In the data rows, the value 128 means zero.
Here are some points:
[ 97  84  88  94  92  94  95  83 107  73  88  84  94 128 105  80]
[136  90 142 120  92  88 102  88  87 100 130  93  85 119  86  88]
[77 67 67 70 59 71 70 63 72 62 69 70 72 70 71 70]
[136 137  83  85  97 112 112 106  98  82  99 108 111 111 148 141]
[156 175 154 158 189 172 118 179 153 156 167 177 148 143 152 174]
[103 125 113 102  98 120 113 106 114  97 121  97 114 157 103 105]
[133 147 143 152 163 169 149 133 166 158 157 157 142 125 112 150]
[ 92 120  84  98  92  91  96 120  79 110  96 104  85  88  95 107]
[100 133  89 128 107  96 105  99 137 161  93 112  85 100  92 133]
[172 172 152 180 169 173 182 162 184 163 167 168 179 171 154 173]
[103 135 156 149 118 119 119 110 149  88 144 137 114 139 118 133]
[128 124 150 134 116  89 147 109 167  91 116 153 124 131 100  89]
[172 138 167 153 137  94 154 114 118 124 162 144 137 139 111 144]
[150 109 106  95  91 146  88 100  75  86  86 102 111 138  95  89]
[166 163 108 166 113 163 179 115 140 100 138 121 162 159 150 142]
[156 146 100 158 110 139 165 126 109 136 130 113 145 135 143 118]
[ 85 130  74 104 103 123  97 103  98  85 100 112  87  91  91 120]
[135 111 138 132 138 173  91 126 146 122 146 109 116 129 123 165]
[154  98 121 151 128 139 159 159  91 102 137 118 160 132  97 141]
[113  86  87 117  95 109 133 136  84  89  83  93 137 107 111  93]
[111 178 110  84 182 150 133 162  77 109 153 154 102 111  80 174]
[111 115 159  96 111 127  83  90 155 105 125 117  94 111 138  96]
[156 126 150 138 114 133 173 124 111 115 129 110 136 127 103 108]
[145 131  96 148 162  91 153 123 166 150 148 143 114 118 164 103]
[123 106 140 148 148 159 112 159 168 175 146 134 165  95 147 149]
[ 84  82  81 103  87  79  77  98  73  92  86 109 105  89  85  93]
[ 91  77  81 100 108 109  70  84  98 115  96  77  81  82 133 115]
[169 114 119 155  97 114 162 127 105  88 141  98 108 146 136 104]
[158 117 105 104 166 154 129  89 177 158 162 168 147 172 177 132]
[173 147 150 157 156 111 137 161 127 167 143 154 146 133 170 117]
[113  77 186  97  98  83 126  84  89  99 156  84  92  87  88  97]
[121 112  98 138  91 130 120 146 108 152 101  91 160 117 121 102]
[156  95 177 117 157 155 163 112 149 129 128 115 157 125 117 134]
[155 183 165 174  86 108 105 124 180 191 125 162  91 166  97 149]
[140 141  92 151  89 165 176 155  95 130  87 164 176 167 128 168]
[142 106  81  95  81 116 109 101  75  81 100  91 100 154 151  98]
[130  86 160 137 166 126 115  95  94 149 107 126 111  83 103 102]
[100  85  90 108 107 112 103  94 149 112 131  95 113 106  81  92]
[142 174 160 146 145 112 177 174 158 170 146 164 170 128 168 172]
Then 16 other points, each followed by its number:
[109 134 184 150 157 174 118 148 159 142 169 159 127 151 149 142] 0
[ 85  99 111 168 187 189  88 164 121 163 174 180 116 167  82  94] 1
[104 158 120 120 159 146  98 138 156 146 120 116 101 120 112 154] 2
[122  99 140 117  86  91 101  88 101  95 125 103  94  81  86  98] 3
[180 179 167 140 172 169 175 153 149 141 159 158 165 158 105 126] 4
[154 129 175 160 122 122 158 145 161 130 158 150 120 140 134 160] 5
[160 152 198 179 183 159 179 161 175 164 174 162 140 158 170 180] 6
[163 167 164 171 179 133 163 151 170 155 158 143 153 146 167 174] 7
[134 100 140 113 163 135 117 105 139 129 143 116 126 134 120 121] 8
[117 178  89 178 132 120 161 170 185 183 108 164 103 172 161 164] 9
[136 117 189 161 173 130 184 166 167 172 169 165 164 150 174 115] 10
[ 92 138  75 139 120 131 160 135 104 141  79  98 149 112 102  89] 11
[102 163 126 151 142 162 125 145 166 123 161 161 143 161 140 145] 12
[168 113 101 144 135 149 105 159 153 160 131 114 115  97 168 156] 13
[ 77  83  94  86  82 107  72  81  99  78  96  99  78  97  81 104] 14
[ 94  91  95 105 150  88  77 144  95 162  94  82  96  78 149  99] 15
Which of these numbered points is nearest to each point below by angle, seen from the average point of the first points? Its number follows each.
[160 125 151 162 135 140 163 165 167 163 144 147 162 123 175 108] > 10
[171 110  91 116 129  96  96 124 142  95 142 152 126  96 175 122] > 13
[173 153 179  99 132 192 150 160 192 152 194 184 125 199 187 173] > 6
[135  80  85  80  87  84  73 142  81 131  98  83  89  82 124  85] > 15
[ 92 162 119 140 112 161  94 153 166 145 152 131 126 165 166 161] > 12
[160 173 104 132 150 163 133 136 162 122 156 158 149 171 133 147] > 12
[101  91 143 147  95 175 114 159  75 140 138 106 171 173 112 108] > 1
[ 98 144 110 103 185 155 103 146 144 145 129 131  95 162 138 123] > 2
[ 82  95  98  96  95 120  82  90 133  74  93 100  79  86  81  97] > 14
[147 171 118 103 160 153 116 165  80 101 107 153  93 131 114 169] > 2
Now 16 new points, numbered from 0 again:
[114 120 167 105 191 179 140 161  74  95  82 156 111 113  95 183] 0
[199 191 128 177 162 185 183 171 110 172 172 185 168 202 176 189] 1
[ 93 177 139 148 133 101  84 139 151 132  87 121 131 138  98 158] 2
[148  98  80 166  91 107 157 161 121 113 135  98 141 104 156 138] 3
[106 171 169 153 179 125 171 163 122 165 155 161 134 114 156 166] 4
[105  89  83 173 102 138 158 145 130 173 114  89 164 105 163  93] 5
[ 86 106  91 119 146  98  82  97 164  78 166 102  95 109 148 137] 6
[176 153 187 174 192 172 173 159 127 107 175 180 186 162 124 215] 7
[118 113 124  95 160 128 116  99 100 142 162 133 143 172  97 139] 8
[151 170 140 164 133 156 172 177 155 151 132 159 174 164 165 148] 9
[145  93 155 155  97  97 159 159  93 136 155 165 129 154 126 117] 10
[115 126 135  92 116 126  92  90 110 118 148 139  96  99 136 119] 11
[ 79 125  93  79 120 163  99  79  92  69 119 103  98 118  75 178] 12
[103 167 172 122 121 100 116 117 134 112 115 175 139 118 170 170] 13
[116  96 101 108 121 163  80 115 138  79 109 103  87 148 106 151] 14
[170 159 166 111 180 166 150 172 170 186 179 154 168 175 182 154] 15
Which of these numbered points is nearest to each point below by angle, seen from the average point of the first points? Its number follows each.
[ 83 123 156 128  90  85  90  91 129 154  86 128  94  76  74 101] > 2
[115  93 106  84  86 104 145 129 106 163  88 140 147 111 122 107] > 5
[115  95 114 183 126  85  79  76 183 109  87  88 128 136 155  83] > 6
[123 116  89 129 142 108 136 127 138  84 156 100 149 142 157 101] > 6
[161 127 132 184 121 148 180 170 153 142 142 145 167 146 180 172] > 9
[ 80  75  80  98 114  85  93  76 112  90 116 102  84  92  88  90] > 6
[164 158 106 167 160 126 176 140 168 156 126 104 163 150 135 151] > 9
[143 136 184 109 176 162 140 156 170 165 166 126 143 164 132 124] > 15
[135  97  93 133 128 174 170 133  78  94  96  77 163 154  88 128] > 0
[138  84  83 148  77 124 140  97 108  83  92  85  98 168 110  88] > 14
